Here is a table of points, one per row:
array([-0.22,  0.70, -0.59, -0.97,  0.94,  1.80, -0.61, -0.87,  0.24,  0.50, -0.95,  0.57, -0.25,  1.03,  0.25,  0.51,
        0.25,  0.44, -0.39, -0.10, -1.76, -0.27,  1.25, -0.52])
array([-0.65, -0.12,  0.57, -0.18, -0.14, -1.80,  1.17,  1.47, -0.81,  0.60,  1.73,  0.69, -0.21,  0.28,  1.50,  2.10,
        0.64, -0.64, -0.89,  2.01,  0.81,  0.90,  2.04, -1.41])
array([-1.97,  0.34, -0.22, -2.11, -0.19,  0.52, -0.61, -0.46,  1.46, -1.02,  1.22, -1.18,  0.45,  0.17, -0.83,  0.59,
       -1.97, -0.03, -0.28, -1.15,  1.55, -0.29,  0.32,  0.65])
array([-1.32,  0.36, -0.39, -0.59, -0.85, -0.35, -1.99, -0.64, -0.54, -0.16,  0.13,  0.49,  1.01, -1.16,  0.85,  0.23,
        0.59, -1.26, -0.64, -0.15, -0.69, -0.78,  0.08, -0.39])
array([-0.53, -1.58,  0.69, -0.18,  1.06, -0.82, -0.55,  0.65, -0.74,  0.40,  0.29,  0.38,  0.23,  0.79,  1.29, -1.67,
        0.32,  0.77, -0.61, -1.22,  0.40,  1.16, -0.39,  0.00])
array([-1.57,  1.83,  0.61, -0.19,  0.75, -1.65,  0.85, -0.95, -1.52, -0.18, -0.79, -0.29, -2.34, -0.91,  0.14,  1.09,
       -0.80, -1.34, -0.28, -1.93, -1.34,  1.66, -0.58, -0.49])
array([-0.24, -0.45,  1.74,  0.86, -2.24,  0.04,  0.03,  1.93,  0.27, -0.40,  0.28, -0.25,  1.96,  0.32, -2.63,  0.32,
       -0.68,  1.81, -1.72, -0.99, -0.71,  0.94, -1.86,  0.63])
array([-0.27, -1.27,  1.10, -0.39, -1.13, -1.74,  0.01, -0.96,  0.33, -1.19, -2.17,  0.11,  0.51,  0.13, -1.07,  0.89,
       -0.12,  1.01,  0.17,  1.40, -0.18,  0.63, -0.55, -0.61])
array([ 0.46,  0.62,  0.84,  0.21,  0.84,  1.75, -0.72,  0.16, -0.56, -0.95,  0.79,  0.01, -1.82, -1.13,  0.17, -0.37,
       -0.03,  0.76, -1.14,  2.26,  0.40, -0.05, -1.84, -0.73])
array([ 0.69, -0.04, -0.80, -1.55,  0.65,  0.89,  1.96, -1.48,  0.75,  0.40, -0.82, -0.97,  0.80,  0.73, -0.04,  1.89,
        0.50, -0.52,  0.10, -0.06,  0.03,  0.91,  0.93, -0.58])
array([ 1.82,  0.02,  0.26,  1.69,  0.27,  0.76,  1.45,  0.11, -0.66, -1.39, -0.50, -0.57,  0.72,  0.30, -0.18,  0.57,
        1.21, -0.87, -0.40, -1.83, -0.90, -0.53,  0.32, -1.45])
array([ 1.95, -0.54,  0.38,  0.13,  0.17,  0.28, -0.25, -2.38, -1.30, -0.23,  0.39,  0.30, -0.16, -1.71, -1.45, -1.24,
       -0.83, -1.06, -1.03,  0.18,  1.20,  1.25,  2.26,  1.12])
array([-0.70, -1.11, -0.27,  1.22,  0.84,  1.93, -1.49,  1.95,  0.37, -1.20, -0.73, -0.70,  0.96, -1.07, -0.22,  1.06,
       -0.43, -0.90,  0.45,  0.39,  0.18,  0.30,  0.22,  1.19])
array([-0.66, -0.50,  0.07,  2.15, -0.06,  0.01,  0.58,  0.87, -0.32,  0.04, -1.15, -0.87, -0.24, -0.31,  0.02, -1.08,
        0.34, -0.11, -1.14, -0.11,  0.53, -0.83, -0.70,  0.82])
array([-0.49,  1.59,  0.89,  0.80, -0.50,  0.08,  0.63,  0.03,  2.09, -1.06, -0.84,  2.60,  0.04,  0.37, -0.01, -1.59,
        0.11,  0.88,  0.25,  0.97, -0.50, -0.92,  0.66, -0.08])
array([-0.60,  0.45,  1.40,  0.38,  1.23,  1.64, -0.63, -0.97, -1.15, -0.57,  1.47, -1.42,  1.43, -0.48,  0.24, -0.89,
        1.36,  0.40,  1.97, -0.71, -0.06,  1.62, -0.17, -2.17])
array([-0.56, -0.56, -1.63, -0.41,  0.19,  0.72, -1.43,  0.47,  0.04, -1.63, -0.22, -0.71,  0.57,  2.45,  1.18, -1.31,
       -1.14, -0.26, -0.86,  0.14, -0.66,  0.28, -0.49,  0.62])
array([ 0.00, -1.22, -0.58,  0.62,  1.24,  0.72, -0.36,  1.00, -1.06,  0.80, -0.19, -0.07, -1.17,  0.70,  0.51, -0.40,
       -1.78,  1.57, -0.45, -0.13, -1.10, -1.12,  0.73, -1.30])
array([-0.04, -0.33, -1.72,  0.71,  1.87,  0.29,  0.70, -0.38,  1.48,  1.14,  0.07,  1.28,  1.61,  0.58,  0.49, -0.45,
        1.42,  1.60,  0.16, -0.17,  2.64,  1.05,  0.26, -0.41])
array([-0.38, -0.83, -0.88, -0.39, -1.08,  0.54,  0.83,  0.70,  0.07,  0.56,  0.50,  0.74, -0.95, -0.32, -0.49,  0.47,
        0.29,  0.14,  2.44, -0.86, -0.58, -0.12,  0.41,  0.44])
array([ 0.61,  0.48,  1.10, -0.45,  0.51, -0.81, -1.39,  0.42,  1.42,  1.42, -0.85, -0.97, -1.25, -1.38, -0.20, -0.07,
        0.00,  0.54,  1.35, -0.28, -0.20,  0.22,  1.24,  0.76])
array([ 0.94,  0.35, -0.39, -0.28,  0.65, -1.59, -1.19,  1.06, -0.15, -0.61,  0.29,  2.04, -0.33,  1.98, -2.08,  0.77,
        0.04, -1.18,  0.27,  0.29, -0.24,  1.85, -0.66, -0.66])
array([-0.63, -2.11,  0.92, -0.57,  1.57, -1.63,  0.30, -0.85,  0.63, -1.52,  0.34, -0.15, -1.83,  0.18, -0.41, -1.05,
        1.41,  1.11,  0.81, -0.84, -0.57, -1.44,  0.60,  0.03])
array([ 1.16,  0.02,  0.43,  0.26, -1.07,  0.50,  0.94, -0.16, -0.55, -0.77,  1.53,  0.46, -0.74,  1.29,  1.63,  0.11,
       -0.24,  0.72,  0.94,  0.25, -0.81,  1.92, -0.67,  2.44])
array([-0.65,  0.07, -1.03, -0.11, -0.65, -0.44,  2.19,  1.23,  1.14,  1.15,  1.27, -1.01,  1.32, -0.18, -1.09, -2.11,
       -2.35, -1.53, -0.31,  0.57, -0.94, -0.82,  0.34, -0.97])
array([ 1.18,  1.48, -1.79, -0.25, -0.17, -0.93, -1.35,  0.04, -0.48,  1.36,  0.47, -1.76, -0.85,  1.48, -1.04, -0.35,
        2.47,  0.61,  0.46,  0.51, -0.43,  0.27, -0.73,  0.28])
array([-1.84, -1.17, -0.55,  1.84, -1.49,  0.04,  0.31, -3.47,  0.50,  1.49,  1.51, -0.42, -1.06,  0.54, -0.20,  0.99,
        0.00, -1.68,  1.04,  1.11,  0.27, -0.31,  0.64,  0.22])
array([-0.64, -0.49,  0.61, -2.61, -1.78, -0.20,  0.46,  0.74, -2.47, -0.27, -0.76,  0.07, -0.47,  0.68, -0.71, -0.38,
        0.71, -1.26,  1.58,  0.97,  2.66, -1.20,  0.01, -0.10])
These points spread out most along one direction. Take the direction at right angles to it along which they spread out most. Go by this last direction. Where along it does each point below lie, from 0 to 99? The average is 50, and the first point in the table lies past the average. One standard deviation of the points above along it is 16.
array([ 0.08, -0.90, -1.84, -1.06, -0.15, -0.22,  0.66, -0.12, -0.59,  0.39, -0.05, -0.14,  0.71, -2.41,  0.59,  0.11,
        1.93,  1.20, -1.37, -0.25, -1.83,  0.72,  0.19,  1.29]) : 60
array([ 0.74,  0.07,  0.34,  0.36, -0.09,  0.54, -0.96,  0.87,  2.38, -0.98,  0.22, -0.65, -0.51, -0.04,  0.21,  0.24,
       -0.88, -1.61, -0.89,  0.36, -0.07, -1.57, -0.43,  1.13]) : 37
array([ 0.75,  2.37, -0.79,  1.01, -1.95, -0.79, -0.28,  1.23,  0.07, -0.25, -0.74, -0.91, -0.11, -0.79,  1.31,  0.01,
       -1.55,  0.32,  1.47,  0.06,  1.71,  0.35,  0.42, -0.20]) : 39
array([ 0.04,  0.92, -0.51,  0.98,  1.96, -0.91,  0.54, -0.17, -1.45, -0.65,  0.24,  0.60,  0.65,  0.28, -0.48,  1.42,
       -1.34,  1.07,  0.68,  0.05,  0.42, -2.40, -0.83,  1.72]) : 50
array([ 0.31,  2.06,  1.91, -0.22, -0.23,  0.81, -0.16, -0.01, -0.98,  2.35, -0.77, -0.01,  0.54,  1.54,  1.75, -0.14,
        1.77, -0.04, -0.53, -0.53, -0.63, -1.54,  2.43,  1.44]) : 64
array([ 0.09,  0.31, -1.13,  0.44, -1.72, -0.27, -0.38, -0.67,  0.73, -0.63, -0.14,  0.55, -0.14, -1.27,  0.34,  0.08,
        0.70,  0.06, -1.19, -1.35,  1.59, -0.56,  0.02, -1.34]) : 46
array([ 0.68, -0.30,  0.11, -0.83, -0.69,  1.95,  1.10, -0.22,  0.18,  1.47, -0.11,  0.27, -1.32, -0.55, -0.49,  0.46,
        0.26,  0.91, -0.56, -0.21, -0.16,  0.12, -2.07, -0.74]) : 53
array([ 2.71, -0.97,  0.54, -0.44, -0.09, -0.29, -1.18, -0.14, -0.24,  1.62, -0.45,  2.21,  1.45, -1.49,  0.23,  0.59,
       -1.42, -0.56,  0.70,  0.63, -0.50, -1.03, -1.67, -0.85]) : 47
array([-0.23,  0.44,  0.62,  0.10,  1.54, -1.38,  0.80, -0.01,  1.44, -0.06, -0.52, -0.36,  0.80, -0.61,  0.93, -1.41,
       -0.76, -1.06, -0.17,  0.71,  0.47, -0.40, -1.75,  0.19]) : 46
